Turns, then the turns between two rows, first turn first; the first pair answered:
turn tadu:
[ 0.82  0.90  3.27 -0.98  0.41  0.70  2.28  0.18  0.39  0.71  0.24 -0.64
  2.20 -1.01] -> [ 1.25 -0.70  1.49 -1.99  1.33 -1.29  2.85  1.05 -0.65  1.42 -0.42 -0.10
  1.81 -0.97]
[-0.22  2.73  2.02 -0.22  2.37  0.40  5.10 -0.26  0.79  2.02  1.91 -0.15
 -0.41  0.06] -> [ 0.72  0.33 -0.91 -1.59  1.96 -1.86  5.58  1.23 -0.09  2.28  0.64  0.38
 -1.75  0.27]
[-1.28  0.76 -0.51  3.13 -0.94  2.45 -3.80 -0.46  0.93 -3.02  1.38 -0.88
 -0.29  1.33] -> [-1.77  0.83  0.50  3.66  3.31  2.30 -2.32  0.01 -1.20 -1.53  2.23 -0.99
  1.48  0.82]
[-1.35 -0.29 -4.04 -1.82  0.97  0.60 -2.09  3.93 -2.29 -2.80 -0.68  3.89
  1.96 -0.95] -> [-1.41  0.52 -3.45 -1.42 -1.88  1.60 -3.48  3.11 -0.59 -3.96 -0.59  3.83
  1.11 -0.61]
turn gel:
[-1.03  3.15 -0.09 -1.56 -0.68  0.68  2.59  0.27  2.28 -0.85  1.62  0.97
 -1.57  2.02] -> [-0.53  2.36 -1.22 -3.19 -1.38 -0.37  1.75  1.31  1.79 -1.69  0.96  1.60
 -0.91  1.79]
[ 1.66  1.32  0.42 -0.76 -1.76  2.90 -0.32 -0.15  1.98 -1.72 -0.14 -0.20
  0.31  1.08] -> [ 1.47  1.28  0.38 -0.80 -1.76  3.07 -0.62  0.05  1.99 -1.80 -0.09 -0.05
  0.23  1.18]
[ 0.10  1.28  1.89 -0.48  0.09  1.74 -1.93 -1.00 -0.39 -0.41 -0.63  0.03
  3.37 -1.64] -> [ 0.10  1.34  1.84 -0.72  0.23  2.01 -1.80 -1.07 -0.39 -0.50 -0.56 -0.08
  3.45 -1.68]
[ 0.76  0.24  2.48 -1.64 -2.00  0.23  1.97 -0.93  0.63  1.00  0.33  0.12
  0.77  0.16] -> [ 0.16  1.29  2.65 -1.18 -1.22  0.89  2.30 -0.65  1.04  0.80  0.91  0.32
  0.33  0.25]
turn rep:
[ 1.20 -0.03  3.53  3.28 -1.11  1.32  1.39 -1.97  0.68  0.61 -0.57 -1.81
  0.43 -0.59] -> [ 2.07 -1.52  2.09 -0.79 -1.99 -0.14  0.54 -0.18 -0.81 -0.06 -2.04 -0.66
  3.55 -1.95]
[-1.84  2.29  0.36 -1.75  3.19  2.38 -0.40  1.65 -1.41  1.54  2.10 -1.45
  6.65 -0.76] -> [-2.20  3.19  0.79  0.13  4.15  2.74  1.50  1.02 -0.58  2.53  3.13 -2.25
  4.47  0.32]
[ 0.76 -0.24 -0.14 -0.35  0.91 -0.67  0.56  0.14 -0.49  1.24 -0.40 -0.34
 -0.09 -0.08] -> [ 0.52  0.04  0.70  1.12  0.52  0.24 -0.63 -0.80  0.02  0.90 -0.09 -0.64
 -0.57  0.32]
[-0.47  1.56 -0.60 -0.82 -0.54  0.05  2.98  0.47  0.98  2.01  0.03 -0.59
 -2.00  1.87] -> [-0.29  1.25  0.79  0.28 -2.80  1.88 -1.90 -1.07  1.40 -0.19 -0.67 -0.89
 -0.47  1.69]
Pairs:
Each pair is two turns apart.
[-1.16 -1.20  1.25  0.70 -1.15  0.38 -2.58 -2.79  0.40 -0.88  0.79 -0.11
  0.66  0.47] -> [-0.53 -1.40 -0.67 -2.84 -2.54 -1.39 -0.78 -0.91  0.40 -0.88  0.21  0.98
  0.76 -0.14]
rep, tadu
[ 1.82  1.58  0.06 -3.09 -1.43 -3.62  4.86 -0.43  0.93  2.31  0.32  0.44
  0.53 -0.34] -> [ 1.29  3.24  1.68 -2.14 -3.20 -1.88  3.53 -1.56  2.67  1.11  0.71  0.00
  0.34 -0.20]
tadu, tadu
[-2.16  0.31 -0.96 -0.60  0.08 -0.61 -2.30  2.48  0.13 -3.08  0.33  1.44
  0.60 -0.28] -> [-2.71  1.25 -0.13  1.84  0.74  0.17 -1.57  1.37  1.12 -2.72  1.02  0.61
 -1.32  0.73]
rep, rep
[-0.55 -0.45 -1.32  0.83  0.61 -0.25  0.88  2.15 -1.65  0.62 -0.39  1.11
 -0.41  0.08] -> [ 0.64 -1.93 -0.78  0.77 -0.29 -0.81  0.80  1.06 -1.45  1.56 -1.20  0.32
 -0.33  0.04]
gel, gel
[ 1.07 -4.33  0.40  1.63  0.02 -1.80 -0.61  1.18  0.21  1.40 -3.68 -1.71
  1.18 -2.18] -> [ 0.13 -2.30  2.60  4.09 -1.05  0.24 -0.63 -0.72  2.50  1.20 -2.66 -2.71
 -0.08 -1.60]
tadu, gel
[-1.60 -1.12 -0.42  0.40 -1.07  0.66 -2.40  0.08  3.09 -0.81 -1.28 -2.23
 -2.51 -0.29] -> [ 0.17 -2.87 -0.52 -1.83 -1.32 -0.78 -0.97 -0.09  2.11  0.79 -2.58 -2.23
 -1.17 -1.12]
rep, gel
[ 1.90 -1.00  0.36 -0.47 -1.84 -0.53 -2.58 -1.27  2.75 -0.01 -3.06  0.06
 -1.19 -0.34] -> [ 2.21 -0.71  0.48 -0.95  0.20 -1.78  1.64 -1.24  2.49  2.28 -2.42 -0.05
 -2.06 -0.34]
rep, gel
[ 0.40 -1.33 -0.74 -1.32  0.81 -1.11 -0.26  0.42 -1.06 -0.54 -0.90  0.04
  0.04 -0.15] -> [-0.77 -0.19 -0.94  0.50  1.86 -0.25  0.77  0.19 -0.45 -0.24  0.33 -0.21
 -1.79  0.73]
rep, gel
[ 0.33 -3.87  0.78  1.39  0.04 -0.49  1.28 -1.54 -0.99  2.05  0.09 -1.21
 -0.77 -0.98] -> [-2.42 -0.59  0.24  2.28  2.27  0.84  1.97  0.46 -0.71  0.77  2.54 -0.29
 -1.26 -0.63]
gel, gel
[ 0.24  3.18 -0.87 -1.11  1.81  0.38  4.53  2.61  0.84  0.54  0.85  0.69
  1.19 -2.31] -> [-0.27  3.59  0.55  3.68  0.50  2.37  2.13 -0.15  3.00 -0.29  1.30 -0.69
 -1.44 -0.91]
gel, rep
[ 1.47 -3.26 -1.30  1.50 -2.29  0.17 -0.63 -0.93  0.63  0.55 -1.60  0.15
 -2.13  0.33] -> [ 1.01 -1.28  0.47  1.51 -3.64  1.86 -1.14 -1.72  1.91 -0.13 -0.79  0.08
 -1.13 -0.06]
rep, tadu
[-0.72  1.83  1.82 -0.75  2.77  1.12  2.48  0.47 -1.88  2.22  1.26 -0.42
  2.89 -1.34] -> [ 1.39 -2.22 -0.94 -2.31  0.99 -1.97  2.78  0.64 -2.34  3.16 -0.90 -0.53
  0.70 -1.06]
tadu, gel
[ 0.84  2.96  3.80 -2.60  0.43 -0.05  5.29 -0.76  0.52  2.04  1.03 -0.04
  1.66 -0.98] -> [ 0.35  2.19  4.59  2.86 -1.03  1.70  1.40 -3.75  2.41  0.81  0.82 -1.86
 -1.32  0.67]
tadu, rep
[-2.35 -0.41 -2.40  0.04  2.40 -0.09 -0.83  3.53 -2.06 -1.15  0.47  0.04
 -0.17  1.21] -> [-2.42 -0.49 -1.59  0.71  1.62  0.95 -2.99  2.75 -1.71 -2.19  0.53 -0.40
  0.43  1.11]
rep, rep
